Each row is where one point has got to under a steady rotation. How many ticks took it there?
The counts run from 0 to 484.
|   9 | -14 |   2 |  12 |   0 |   4 |  -9 |  -7 | -13 |  -9 |  16 |  -7 |   3 |   5 |  16 | -10 |  -1 |  22 |  15 |   3 |   4 |  -2 |  -8 | -18 |  -1 |  20 |  -6 |  -2 | -21 | -11 |   6 |  -3 |   5 |   9 |   0 |  -5 | -11 |   7 |   4 |   5 |   2 |	94
|   8 |  -6 |   1 |   5 |  -4 |   4 |  -6 |   4 |  -8 |   2 |  -2 |   8 |   4 |   4 |  13 |   3 | -15 |  21 |  10 |  -4 |  18 |   6 |  -1 | -14 |   9 |   6 | -14 | -28 |  -1 |   7 |   4 |   1 |  10 |  20 |   5 |   7 | -10 |  15 |   7 |  -5 |  -7 |	376
|  20 |  -9 |   7 |  16 |  -2 | -10 |  -3 |  -6 |  -1 |   4 |  18 |   5 |  -6 |  -1 |   9 |  -5 |   0 |   3 |  -2 |  -2 |  10 | -15 |   5 |  -6 | -11 |   8 | -25 |   3 | -11 | -16 |   7 |   6 | -20 |   1 |  -3 |  -6 |  -8 |  17 |   9 |  -9 |   2 |	65
|  18 | -11 |   5 |  17 |  -1 |  -4 |   0 | -10 |   2 |   8 |   6 |  15 |  -4 | -10 |   7 | -11 | -10 |  18 |  -4 |  -1 |  17 |  -2 |  -4 |  -7 |  -6 |   1 | -20 | -24 |   2 |   1 |  17 |  -5 |  -5 |   8 |   5 |  -3 |  -7 |   8 |   3 |  -6 |  -3 |	85
|   3 | -15 |   7 |   6 |  -3 |   2 |  -4 |  -3 | -20 |  -1 |   9 |   9 |  -8 |   8 |  13 |   2 |  -6 |   9 |  10 |   0 |   8 |   2 |  12 | -21 |   6 |   9 |  -5 | -12 | -15 |  -2 |  -9 |   8 |   0 |  17 |   1 |   7 | -16 |  23 |  10 |  -1 |  -7 |	100
|   1 |  -2 |  -3 |  12 |  10 |  -6 |   1 |  -7 |  -3 |  -2 |   8 |   3 |  -2 |   5 |   6 |  -4 | -12 |  11 |   9 |  -2 |  12 |  -6 |   9 | -11 | -11 |  14 | -13 |  -9 | -14 |  -5 |   7 |   3 |   4 |  14 |  -9 |  13 |   9 |  30 |  21 |  -9 |   1 |	122
|  -9 | -11 |   2 |  -3 |   3 |   1 |   0 |  -3 | -14 | -10 |   5 |   3 |  -2 |   8 |  17 |  -7 |  -8 |  12 |  18 |   1 |  10 |   8 |   3 | -29 |   8 |   8 |  -3 |  -8 |   4 |  18 |   1 |  -8 |  -1 |  20 |  -9 |  -1 |   4 |  17 |   5 |   8 |  -3 |	424
|  12 |  -8 |  14 |  17 |   0 |  -9 |   4 |  -6 | -17 |   4 |  19 |   0 |  -3 |   2 |   4 |   1 |  -3 |   4 |   3 |  -9 |  -1 | -17 |  16 | -13 | -12 |   1 | -14 |  13 |   4 |  -3 |   5 |  24 |  -3 |   2 | -14 |   3 |   0 |   9 |   6 |   3 |   6 |	15
|   2 |  -6 |   5 |  -1 |   5 |  -7 |   9 |  -1 |  -4 |  -3 |  20 |   0 |  16 |   7 |   2 |  -1 | -17 |   1 |   6 |  -4 |  17 |  -1 |  15 | -12 |  -3 |  -3 | -17 |   9 |  24 |  16 |  10 |  -5 |   4 |   1 |  -5 |   5 |   9 |  22 |   1 |  -5 |  -7 |	453
|   1 | -10 |   8 |  -4 |   0 |  -3 |  14 |  -5 | -22 |  -4 |  18 | -15 |   8 |   2 |  12 |   3 |  -1 |  15 |  10 | -11 |   3 | -15 |  -1 | -11 | -12 |   4 |  -7 |  22 |   8 |  -4 |  13 |   2 |   0 |  -2 | -11 | -10 |   2 |  14 |  11 |   8 |  -4 |	201
|  16 |  -4 |  17 |   3 |  -8 | -10 |   8 |   3 | -19 |   9 |   6 |  -8 |  -1 |  -7 |   5 |  10 |  -1 |  10 |   3 | -11 |   8 | -21 |   0 |  -3 | -15 |  -6 | -21 |   4 |   6 |  -3 |  16 |  16 | -14 |   5 | -11 |  -5 |  -4 |   7 |   5 |   1 |   7 |	250
|  15 |  -9 |  11 |  18 |   2 | -10 |  -4 |  -5 | -14 |   3 |  21 |  -1 |  -2 |   4 |   2 |  -3 |  -8 |   3 |   3 |  -4 |  -1 | -13 |  16 | -14 | -11 |   4 | -14 |  19 |   8 |   5 |   1 |  22 |  -6 |   3 | -17 |   0 |   2 |   8 |   2 |   3 |   7 |	17
|  18 |  -8 |   7 |  18 |  -1 |  -9 |   0 |  -4 |  -5 |   7 |   7 |  -3 |   1 |  -8 |   2 |  -6 |  -7 |  24 |   2 |   3 |   6 | -13 |  -7 |  -7 | -11 |  -1 | -21 |  -7 |   9 |  14 |  18 |   2 |  -7 |  12 |  -6 |  -8 |   3 | -11 | -10 |   8 |  16 |	274
|   6 |  -2 |   0 |  -2 |  -4 | -10 |   1 |   5 |  -3 |   0 |   4 |  -8 |  16 |   4 |   0 |   7 | -15 |  21 |   7 |   8 |  11 | -18 |  -8 | -15 |  -1 |  -3 | -15 |  -2 |  18 |  15 |  20 | -17 |  -6 |  15 |  -7 | -10 |   4 |   4 |   3 |   4 |   1 |	460
|  21 |  -8 |   7 |  18 |  -7 |  -7 | -12 |  -7 |   7 |   1 |  12 |  12 |  -1 |   0 |   5 | -11 | -16 |  13 |   4 |   3 |  18 |  -2 |   7 |  -7 |   4 |   3 | -19 | -21 |  10 |  11 |   0 |   4 |  -9 |   9 |   6 |  -1 |  -9 |   6 |  -7 |  -9 |   2 |	321
|  19 | -14 |  -9 |  10 |  -4 |   6 | -13 |   7 |  -7 |   4 |  16 |  -2 |  12 |   7 |   7 |   9 | -15 |  15 |  -2 |   6 |  11 |   4 |   1 |  -8 |   7 |  10 | -25 |  11 |  -7 |   4 |  -7 |  -2 |   2 |  13 |   4 |  -7 | -12 |  10 |  -2 |  -5 | -10 |	349
|  12 | -13 |  10 |  22 |   0 |  -7 |  -2 | -14 |  -5 |  -3 |  15 |   4 |  -9 |  -1 |  11 | -16 |   1 |  15 |   9 |   4 |  -3 | -15 |   1 | -23 |  -7 |   8 |  -7 |  -4 |  -3 |   0 |  10 |   3 | -11 |   9 |  -8 |  -7 |  -3 |  -4 |  -2 |  11 |  11 |	40
|  -5 | -18 |   3 |  -5 |   1 |   2 |   8 | -11 | -18 |  -8 |  20 |   3 |  -6 |   5 |  20 |  -5 |  -3 |   7 |   9 |  -3 |   8 |   2 |   6 | -19 |   0 |  10 |  -4 |  11 |  -3 |   1 |  -3 |  -7 |  -9 |   7 |  -4 | -10 |  -3 |  27 |  13 |   4 | -13 |	151
|  16 | -11 |   4 |  17 |  -2 |  -5 |   0 |  -7 |   3 |  10 |   5 |  18 |  -6 |  -8 |   6 |  -9 | -11 |  18 |  -5 |   1 |  17 |  -2 |  -2 |  -9 |  -5 |  -1 | -19 | -27 |   2 |   5 |  15 |  -5 |  -6 |  12 |   6 |  -1 |  -7 |   9 |   2 |  -6 |  -3 |	84
|   9 | -16 |   2 |  16 |  -2 |   5 |   8 |  -8 | -15 |   2 |   7 |   2 |  -8 |  -1 |  17 |   1 |   4 |  20 |   9 |   0 |  -2 | -12 |  -4 | -17 |  -4 |  11 | -13 | -11 | -22 |  -9 |   6 |  -1 |   2 |  19 |   5 |  -3 | -10 |   1 |   6 |  12 |   0 |	333
|  -1 | -15 |  16 |  -6 |  -8 |  -2 |   8 |  -6 | -20 |  -9 |  19 |  -7 |   9 |   8 |  11 |  -2 |  -6 |  11 |  17 |   0 |   5 | -11 |  10 | -24 |   6 |  -3 |   2 |   6 |  17 |  13 |   3 |  -4 |  -2 |   5 |  -1 |  -7 |  -8 |   8 |  -6 |  12 |  -4 |	478
|   2 |  -9 |   9 | -13 |  -6 |   0 |  16 |   6 | -15 |   2 |  -5 |  -1 |   0 |  -4 |  21 |   5 |   1 |  10 |  13 | -13 |  21 |   4 |  -6 |  -9 |   0 |  -5 | -21 | -13 |   6 |  11 |  12 |  -8 | -14 |  15 |   0 |  -6 |  -1 |  16 |   1 |   1 |  -1 |	192
|  -6 | -18 |   1 |  -4 |   4 |   2 |  10 | -12 | -20 |  -7 |  17 |   2 |  -7 |   3 |  21 |  -6 |  -1 |   9 |   9 |  -4 |   7 |   4 |   3 | -19 |  -4 |  11 |  -5 |  10 |  -6 |   2 |   0 |  -6 |  -8 |   8 |  -5 |  -9 |  -1 |  24 |  12 |   6 | -10 |	150
|   5 |  -1 |   5 |  -4 |   0 |  -9 |   5 |   9 |  -4 |   1 |   5 |  -3 |   9 |   6 |   5 |   6 | -13 |   0 |  11 |  -6 |  21 |   0 |  13 |  -5 |  -1 |  -4 | -28 |   1 |  17 |  22 |   2 |   3 | -11 |  13 |  -7 |   6 |  10 |  21 |  -3 |  -9 |   7 |	213
|  12 | -14 |   9 |  23 |   2 |  -7 |   0 | -15 |  -7 |   0 |  15 |   4 |  -9 |  -3 |   8 | -15 |   0 |  17 |   7 |   3 |  -4 | -16 |   0 | -21 | -10 |   7 |  -9 |  -4 |  -3 |   0 |  14 |   3 |  -7 |  10 |  -8 |  -7 |   0 |  -6 |  -1 |  12 |  11 |	39
|   9 |  -8 |   6 |  -8 |  -5 |   0 |   4 |   7 | -21 |   3 |   7 | -11 |  14 |  -5 |  11 |   6 |  -6 |  21 |   3 | -11 |  14 |  -3 | -14 |  -9 |  -7 |   0 | -13 |   8 |  11 |  -2 |  23 |  -4 |   3 |  -2 |  -7 | -12 |  -7 |  12 |   9 |  -1 |  -9 |	436
|  14 |  -7 |  16 |  -1 | -14 |  -7 |  14 |   5 | -18 |  11 |   4 |  -4 |   2 |  -4 |   7 |  17 |  -1 |  12 |   4 |  -9 |   8 | -24 |   2 |  -8 |  -4 | -11 | -20 |  -2 |  10 |  -1 |  13 |   7 | -13 |   9 |   1 |  -6 | -11 |   5 |   2 |   4 |  -1 |	247
|   4 | -15 |   8 |   6 |  -2 |   2 |  -4 |  -3 | -21 |   2 |   9 |  11 |  -9 |   6 |  12 |   2 |  -9 |   8 |   7 |  -2 |  11 |   4 |  13 | -19 |   5 |   6 |  -7 | -12 | -11 |   1 |  -9 |   9 |   0 |  17 |   1 |   6 | -15 |  25 |  10 |  -3 |  -9 |	101
|  25 | -10 |   6 |   9 | -11 |  -5 |  -2 |   6 |  -5 |  10 |  10 |   1 |  -3 |  -3 |   9 |   6 |  -2 |   7 |  -2 |   1 |  13 | -10 |   0 |   0 |  -2 |  -1 | -33 |   1 |  -6 |   0 |   0 |   3 | -24 |  11 |   3 | -12 | -13 |   5 |  -6 |  -5 |   2 |	300
|  17 | -13 |   9 |   3 | -10 |   3 |  16 |   8 | -12 |   5 |   6 |  -8 |   5 |   2 |  20 |  10 |   9 |   7 |  12 |  -8 |   5 | -13 |  -2 | -13 |   1 |  -1 | -29 |   2 |  -6 |  -3 |   8 |  -3 | -12 |  14 |   6 |  -7 |  -9 |  -4 | -10 |  10 |   3 |	6
|   7 |  -7 |  -3 |   9 |  -5 |  -1 | -15 |  -5 |   4 | -13 |  14 |   2 |   6 |  14 |  13 |  -8 | -16 |  19 |  16 |   6 |  12 |  -2 |   2 | -19 |  13 |  17 |  -7 | -14 |   0 |   4 |  -3 |  -8 |   2 |  14 |   4 |  -2 |  -8 |  13 |   5 |  -4 |  -6 |	371
|   4 |  -5 |   4 |  -8 |  -9 |  -4 |  -4 |   0 | -11 |  -3 |  15 |  -1 |   9 |   9 |   8 |   7 | -19 |  10 |   5 |  -6 |  19 |  -3 |   9 |  -7 |   4 |   3 |  -9 |   5 |  15 |   3 |  -1 |   2 |  -4 |   1 |  -1 |  -4 |  -9 |  31 |  13 | -12 | -18 |	157
|  18 | -18 |   6 |  14 |  -2 |   7 |   2 |   7 | -23 |  15 |  10 |   4 |   6 |  -1 |   5 |  10 |  -8 |  15 |  -4 |  -1 |   4 |   1 |   2 | -14 |   2 |  -2 | -23 |   1 |  -6 |   5 |   4 |   7 |   9 |  17 |   4 |   1 | -14 |  -1 |  -7 |   7 |  -4 |	55
|   8 | -10 |   4 |  10 |   2 |  -7 |   5 |  -1 |  -3 |  -8 |  23 | -10 |   6 |  11 |  10 |  -2 |   0 |  -3 |  16 |   3 |   3 | -12 |  15 | -13 |  -4 |   7 | -24 |  19 |  -4 |   8 |  -6 |   2 | -14 |  10 |  -8 |   0 |   8 |   9 |  -9 |   4 |  13 |	259
|  25 |  -9 |   5 |  10 | -11 |  -6 |  -2 |   6 |  -3 |   9 |  10 |   0 |  -1 |  -2 |  10 |   6 |   0 |   6 |   0 |  -1 |  13 | -10 |   0 |   0 |  -4 |   0 | -35 |   1 |  -8 |  -4 |   2 |   5 | -23 |   9 |   3 |  -9 | -11 |   7 |  -4 |  -7 |   3 |	301
|   4 |   2 |   2 |   5 |   2 |  -7 |   0 |  -5 |   2 |  -9 |   7 |  -7 |  10 |   4 |   9 |  -9 |  -9 |  20 |  14 |  -8 |  15 | -11 |  -8 | -11 | -10 |  13 |  -8 |  -8 |   4 |  -9 |  25 |  -4 |   5 |   1 |  -9 |   1 |   6 |  19 |  18 |  -7 |   0 |	415
|  14 | -14 |   3 |  15 |   0 |   3 |  -7 |  -8 | -10 |  -7 |  17 |  -7 |   4 |   0 |  14 | -14 |   0 |  25 |  11 |   1 |   7 |  -1 | -12 | -13 |  -6 |  19 |  -9 |  -3 | -16 | -12 |  14 |  -3 |   6 |   2 |   0 |  -8 |  -9 |   5 |   3 |   2 |   3 |	92
|  14 |  -9 |  -1 |  24 |   7 |  -3 |   7 |  -6 |  -5 |   2 |  22 |  -5 |   6 |   5 |   3 |   1 |  -5 |  10 |   6 |   0 |   0 | -16 |  12 |  -8 | -13 |  11 | -24 |   8 | -15 |  -8 |   5 |   9 |  10 |   9 |  -1 |  11 |   5 |   7 |   3 |   2 |   7 |	309
